Some points, one per row:
1.7:1.3:1.8:-0.1:0.0:-2.5:-0.7:-0.2:0.0:0.4:0.7
-1.0:0.1:1.6:0.8:-0.1:-2.3:5.1:-0.6:-0.2:-0.3:0.2
-0.4:1.0:0.6:0.0:-1.4:-2.4:-0.8:0.0:-1.2:-0.4:-0.3
-1.6:-0.6:-1.9:-0.5:0.7:1.2:-0.8:-0.5:-0.1:-0.4:-0.3
-1.5:-0.7:-1.5:-0.3:-0.4:3.7:1.2:-0.3:-0.5:0.6:0.1
7.6:2.3:6.9:1.4:-0.7:-2.4:-0.4:0.3:1.2:1.8:0.8
-2.2:-0.3:-1.2:0.4:-0.4:-1.0:2.0:0.2:-0.7:0.5:0.0
2.5:1.1:0.7:-0.4:7.0:-2.1:-0.8:-0.2:0.8:3.5:1.6
-1.8:-0.3:-1.9:-0.8:0.0:1.8:-0.7:-0.3:-0.6:0.3:-0.2
-1.8:-0.5:-1.7:-0.5:-1.1:0.8:-0.3:-0.2:-0.4:-0.1:-0.3
-1.3:-0.4:-1.3:-0.2:-0.9:-1.1:0.0:-0.1:-0.4:-0.3:-0.5
0.4:0.7:0.7:-0.3:-1.0:-2.5:-0.5:-0.4:-0.1:-0.6:0.5
-0.9:-0.1:-1.0:-0.3:-0.7:-1.3:-0.5:-0.1:-0.2:-0.4:-0.1
-1.5:-0.5:-1.4:-0.2:-0.9:-0.3:0.2:0.1:-0.2:-0.1:-0.2
0.0:-0.6:-1.2:-0.7:4.0:1.9:-0.4:1.1:1.1:-0.2:0.2
15 more points follow, each with its number after it:
1.3:0.6:0.6:0.0:0.2:-2.1:-0.7:0.2:0.4:-0.2:0.4 0
-1.7:-0.5:-1.8:-0.5:0.4:2.5:-0.9:-0.3:-0.3:-0.3:-0.2 1
-2.0:-0.6:-1.7:-0.5:0.4:4.4:-0.9:0.0:-0.3:-0.4:-0.1 2
-1.6:-0.4:-1.3:0.0:-0.7:-1.2:1.2:-0.6:-0.6:0.2:-0.6 3
0.1:-0.7:-1.3:0.1:-1.3:0.1:-0.2:1.5:0.7:-0.2:-0.2 4
-0.3:-0.3:0.3:0.5:-0.8:-2.2:1.5:0.1:-0.1:-0.1:-0.3 5
-1.7:-0.6:-1.7:-0.4:2.9:4.3:-0.9:0.2:0.0:-0.3:-0.3 6
-1.7:-0.4:-1.6:-0.3:-0.8:-0.1:0.4:-0.2:-0.3:-0.3:-0.3 7
1.3:1.2:2.6:0.3:-1.0:-2.6:0.4:-0.2:-0.1:-0.4:0.3 8
9.1:3.5:9.9:3.6:-0.7:-2.1:3.5:0.2:0.9:0.3:0.6 9
-1.4:-0.2:-1.5:-0.4:-0.1:-0.2:-0.8:-0.2:-0.2:-0.4:-0.2 10
-1.7:-0.2:-1.6:-0.5:-0.7:-0.2:-0.6:-0.1:-0.4:-0.3:0.0 11
0.6:1.1:1.9:0.1:-1.0:-2.5:0.4:-0.3:-0.3:-0.4:0.2 12
-1.9:-0.4:-1.3:-0.7:-1.2:1.8:0.1:-0.3:-0.5:-0.1:0.1 13
-1.9:-0.7:-1.3:-0.3:3.2:6.6:-0.7:-0.2:-0.5:-0.5:-0.4 14
Which of these numbered points is nearest to each point below, ignoring the 3 directions in which the first points spread most? Its number follows each.
-1.8:-0.6:-1.7:-0.4:5.0:5.3:-0.7:0.1:-0.1:-0.4:0.1 > 6
1.7:1.2:2.4:0.4:-0.8:-2.6:0.0:-0.2:-0.1:-0.2:0.4 > 8
-1.2:0.1:-1.6:-0.5:3.6:0.3:-1.1:-0.3:-0.2:0.0:0.6 > 12
-1.2:0.1:-1.0:-0.4:-1.0:-1.7:-0.3:-0.1:-0.5:-0.3:0.1 > 11
-1.1:-1.6:-1.4:-0.3:-0.3:4.5:-0.7:-0.5:0.3:0.3:-0.4 > 2
-0.1:-0.7:-1.7:-0.2:-0.9:1.6:-0.8:1.9:1.0:-0.4:-0.1 > 4
-0.1:-0.2:-0.6:0.0:-0.6:-1.8:-0.4:-0.1:-0.1:-0.3:-0.1 > 0
5.2:-0.6:1.5:1.0:-0.2:-1.6:-1.0:2.4:1.8:0.9:-0.6 > 4
